Each row is where one point has got to under a steady rotation. How many steps took it there?
The counts run from 0 to 304.
19, -21, 20, 10, -35, 26, -4, -5, -5, 65, 20, 1, 5, -45, 34, 8, 15, 23, 4, 23, -37, -8, -27, -25, -55, 22, 7, 4, -8, -14, 23, -5, -14, 46, 36, -21, -10, -74, -16	11
-8, -4, -1, -9, -23, 19, -56, -3, -48, 5, 3, 17, -64, 10, 51, 19, 8, -2, -10, 17, -41, -19, -9, 8, -4, -4, 0, -25, -73, 27, 19, 48, 30, -4, -13, 2, -40, -21, -27	126
-26, -22, 11, 32, -55, -10, 21, 15, -42, 46, 11, 19, -10, -14, -22, -12, -17, 46, -40, 8, -24, -46, -10, 7, 13, 32, -37, -28, -18, -3, 3, -18, -33, -39, 24, -52, 27, -3, 0	55
-15, -7, 57, 1, -47, 46, 47, 8, -15, 19, 1, -25, -9, -18, 30, 30, 7, 21, -54, 15, -18, 11, -29, 7, 7, -3, -9, -57, -55, 2, 27, 30, -10, 25, 16, -44, 4, -36, 4	119
3, -20, -6, -13, -8, -10, -31, 24, -26, 26, -11, -24, -32, 39, 23, 28, 26, -2, 9, -2, -55, -31, -15, 3, -57, 57, 45, 15, -9, 43, 2, 42, 18, -41, -5, -31, -15, -10, -35	129
-16, -30, 2, -15, 15, -30, 13, 41, -40, 50, 14, 36, 57, 18, -1, -41, 6, 14, 21, -9, 5, -7, -17, -4, -4, 42, -32, -8, -26, 58, 38, 6, 11, -19, 34, 27, 28, -52, 1	160
-15, -41, 1, -14, 30, -25, 1, 46, -44, 37, 30, 30, 64, 6, 12, -24, -14, 21, 2, -38, 0, 9, -27, 9, 5, 25, -22, -26, -33, 52, 37, 4, 7, -17, 23, 29, 22, -53, 10	161
43, -21, -4, 26, -63, -11, 41, 8, -5, 41, 5, -3, 27, -36, 11, -2, 46, 2, 2, 42, 8, -23, 16, -34, 4, 37, -26, -27, -35, 40, 13, 6, -5, -29, 26, -17, 35, -34, 3	282
-9, 2, 42, -20, -23, 11, -25, 3, -61, 8, -14, 36, 2, -43, 24, -41, -10, 37, -27, 19, -25, -10, -49, -21, 11, 11, -43, -35, -44, 45, 4, -12, 9, -30, -4, 14, -14, -41, 9	140
17, -11, 16, 2, -15, 22, 2, -7, 16, 57, 19, 9, -15, -31, 47, 15, 14, 18, -16, 24, -60, 0, -34, -10, -46, -6, -8, 11, -35, -14, 26, -8, -12, 60, 39, -22, -14, -61, 1	10
-41, -7, 45, -9, -9, 3, 59, 28, -22, 32, -18, 3, 35, 22, 16, 3, 22, 4, -33, 10, -15, 15, -47, -23, -16, 19, -44, 14, -30, 38, 25, 48, 4, -22, 15, -34, 20, -30, -15	36
-19, -6, -10, -25, -16, 25, -50, -5, -43, -19, -1, -1, -36, 1, 50, 42, 15, 16, -9, 14, -24, -7, -15, 5, 0, -5, -18, -29, -88, 24, 26, 57, 37, -7, -19, 6, -26, -12, -17	125
41, -20, 6, 18, -45, -10, 33, 7, -14, 60, 22, 2, -27, 10, 1, 16, -3, 22, -30, 45, -74, -20, 8, 12, -31, -4, 39, 26, -21, -5, 2, -25, -22, -2, 26, -17, 21, -13, 29	295
15, -2, -12, -21, -59, 19, 1, -17, -60, -11, -16, -6, 8, -6, 12, 23, 11, 16, -5, 54, 15, -6, 7, -11, 10, -11, -6, -48, -81, 40, 41, 41, -3, 8, 16, 32, 22, -14, 8	204
16, 33, -38, 33, -42, -29, 12, 11, -45, 2, 23, -3, 9, 37, 24, 64, -5, 45, 6, -31, -55, -7, -8, 31, -15, 3, 39, 3, 0, 15, 1, -3, -49, -26, 2, 17, 15, -27, 49	85
7, -44, -28, 8, -6, -15, -81, 7, -28, -12, -12, 3, -3, -21, 54, 12, 10, -6, -31, -23, -44, -2, -11, -5, 4, 31, -17, -1, -51, 61, -1, 32, 27, -40, -38, 8, -23, -9, -5	45
17, -15, 2, 12, -31, 29, -11, -14, -5, 52, 21, -24, 26, -48, 18, 16, 19, 32, 26, 5, -12, -19, -27, -37, -61, 43, 1, 12, 8, 7, 24, 2, -15, 27, 36, -12, -8, -64, -23	12
-16, -22, 6, 13, -50, -4, 10, -6, -50, 14, -12, 16, 49, -4, -20, -19, 5, 57, -12, 21, -25, -34, -14, -34, 10, 48, -31, -13, -9, 24, -12, -3, -19, -72, 1, -10, 28, -11, 19	57
3, 24, 24, 9, -36, 5, -3, 29, -46, 20, -18, -37, -15, -11, 13, 7, 17, 47, 2, -48, -20, -23, -35, 10, 1, 33, 7, -15, -6, 57, 9, 1, 48, -56, -25, 5, -16, -41, 19	143
42, 0, -20, -16, 21, -28, -7, 11, -35, -3, 13, -1, -1, 36, 27, 38, 12, 15, -59, 3, -71, 13, 2, 43, 3, 1, 39, -5, -48, 34, 5, 3, -24, -34, 13, 10, 22, 18, 42	292
-5, 40, 3, -9, -29, 4, 10, 36, -41, 26, -27, -31, -25, 15, 10, 16, 29, 38, 11, -35, -18, -16, -33, 27, -3, 20, -5, -3, -21, 68, 20, 12, 55, -60, -16, 2, 4, -29, 34	144
1, -12, 11, -11, -9, -6, -4, -9, -40, -20, 6, 5, 33, -12, 11, -12, 24, 65, -33, -8, -32, -17, -30, -8, 39, 29, -32, -31, -52, 21, 5, -3, 16, -65, -19, 21, 7, -5, 52	59
38, 20, -14, 9, -23, -40, 12, 1, -20, 3, 22, -18, 9, 3, 25, 50, 59, 6, -36, -10, -15, -16, -44, -12, -49, 35, 14, 6, 7, 24, 22, 19, -56, -31, 40, -30, 10, 21, 9	195
46, -34, -8, 7, -45, 0, 22, 0, -19, 62, 10, -14, 5, -2, -8, 16, 15, 36, -21, 44, -60, -17, 5, -8, -45, 24, 41, 40, -8, 1, 1, -18, -22, -11, 39, -21, 32, -14, 27	296
9, -16, -30, 43, -40, -26, -41, 3, 16, 32, -25, -9, 4, -25, 41, 11, 27, 11, 21, -44, -67, -14, -19, -3, -27, 42, -4, 22, 7, 40, -1, 8, 23, -9, -28, -15, -29, -51, 10	252
14, -1, -15, 33, -31, -43, -17, 30, -5, 45, -22, -1, -69, 4, 4, -5, 28, -16, -18, -21, -43, -41, -4, 28, -19, 38, -11, 8, -23, 46, 15, 16, 30, -33, 4, -36, -16, -1, -21	48
39, -34, -27, -27, -2, 6, -8, -28, -14, 18, 26, -25, 37, -24, -5, 32, 29, 60, -26, 27, -30, -7, -22, -22, -41, 28, -1, 25, -37, -5, 28, -6, -13, -11, 50, -1, 37, 2, 41	298
46, -20, 11, 39, -31, -15, 35, 19, 16, 30, 34, -13, -8, -50, 35, 14, 56, 5, -45, 3, -11, -22, 5, 8, 10, 30, -28, -49, -27, -10, 4, -17, -14, -32, 22, -44, 8, -31, 12	280
-25, -6, 14, -24, 15, -1, -2, -6, -21, 35, -24, -11, 32, 23, -23, -31, 37, 46, 12, -21, -39, -21, -40, -8, -32, 90, -2, 2, -8, 29, 29, 15, 21, -14, 37, 5, -5, -42, -6	239
-15, -23, -4, 44, -28, -5, -36, 3, -32, 62, 21, 1, 18, -17, 2, -8, -3, -18, -29, -57, -23, -1, -17, 21, 2, 63, -26, -23, 20, 31, 19, 11, -28, 15, 36, -32, 7, -21, -36	258
-24, -9, -58, -25, -29, 27, -48, -13, -28, 12, -44, -16, 11, 7, 12, 26, -23, 28, 9, 16, -69, 3, 3, 7, -42, 44, 1, 11, -17, 35, -16, 13, -25, 3, 8, -18, 34, -27, 2	232
-26, 11, -5, -27, -14, 12, 0, 3, -17, -1, -24, 11, 12, -36, 5, 1, 8, 74, -16, 26, -12, -35, -54, -28, -18, 23, -57, -34, -45, 35, 3, 4, -7, -49, 22, -24, 16, -11, 3	138
-18, -17, -25, -21, -17, 37, -43, -12, -34, -25, -9, -23, 1, -7, 38, 54, 17, 42, -5, 11, -13, -2, -13, -5, -1, 10, -12, -28, -71, 30, 26, 66, 25, -22, -21, 11, -10, -19, -7	124
-7, -5, 54, 23, 14, -2, -31, -20, -37, 30, 10, -2, 0, -5, 13, -9, 20, 25, -62, -29, -50, -2, -60, -5, -13, 52, 4, 17, -6, 12, 29, 21, -3, -5, 24, -12, -42, -10, -38	32
20, -23, 5, -9, -50, 25, -34, -22, -75, -7, 10, 9, -2, -5, 27, 18, -8, 2, -17, 39, -3, 2, 7, -10, 16, -6, 16, -42, -74, 44, 36, 35, -2, 10, 8, 43, -3, -13, 3	205
-19, -23, -31, 4, -25, 34, -36, 27, -38, 52, 23, -38, -26, 7, 16, 34, -22, 13, -23, -53, -69, 4, 1, 45, -4, 28, -8, 12, -3, 6, -5, -3, 1, -13, -8, -37, 29, -29, 19	149
-21, 18, -24, 0, -8, -5, -27, -39, -13, 27, -35, 27, -10, 0, -2, 10, 16, 42, -16, 25, -62, -14, -48, -15, -20, 14, -41, 39, -53, 35, 36, 34, 3, 1, 36, -7, -1, 8, -38	29
-47, 9, -33, -2, -14, -2, -4, 25, -2, -14, -10, 30, 16, -10, 64, 34, -7, 40, 2, -14, -50, 7, -39, 4, 0, -18, -55, -5, -49, 23, -7, 23, -5, -14, -29, -6, -5, -46, 33	248
25, -3, -6, 18, -69, 23, 38, -15, -17, 5, -14, -53, 13, -25, -1, 52, 34, 49, -3, 21, 21, -15, 4, -7, -5, 26, 19, -55, -46, 28, 30, 24, -1, -22, 21, -8, 21, -16, 13	202
-4, -3, 49, -29, -9, 39, 37, -1, -6, 10, -7, -29, 16, -15, 30, 36, 24, 17, -70, -6, -21, 25, -49, 5, 4, 15, -6, -52, -50, 9, 27, 29, -12, 14, 20, -39, 8, -19, 11	118
17, -2, -24, 2, -23, -33, -1, 9, -26, 29, 36, 26, 21, 16, 40, 20, 55, -33, -38, 28, -45, 1, -23, -28, -21, 21, -42, 44, 6, 31, 1, 26, -37, -39, 22, -26, 28, 5, 10	276
33, -25, -23, 24, -24, -43, -36, -5, -28, 30, 46, 57, -20, -3, 35, 29, 6, -7, -28, 15, -17, -20, -32, 1, -19, -35, 2, 9, -45, 20, 57, 30, -21, 22, 30, 18, -10, 13, 3	191
17, -14, -20, 47, -50, -6, 14, 1, 28, 30, -17, 10, -24, -9, 34, 59, -7, 36, 19, 13, -41, -29, 1, 20, -26, -27, 52, -28, -53, 24, 28, 19, -10, 27, 13, -11, -10, -29, -14	106
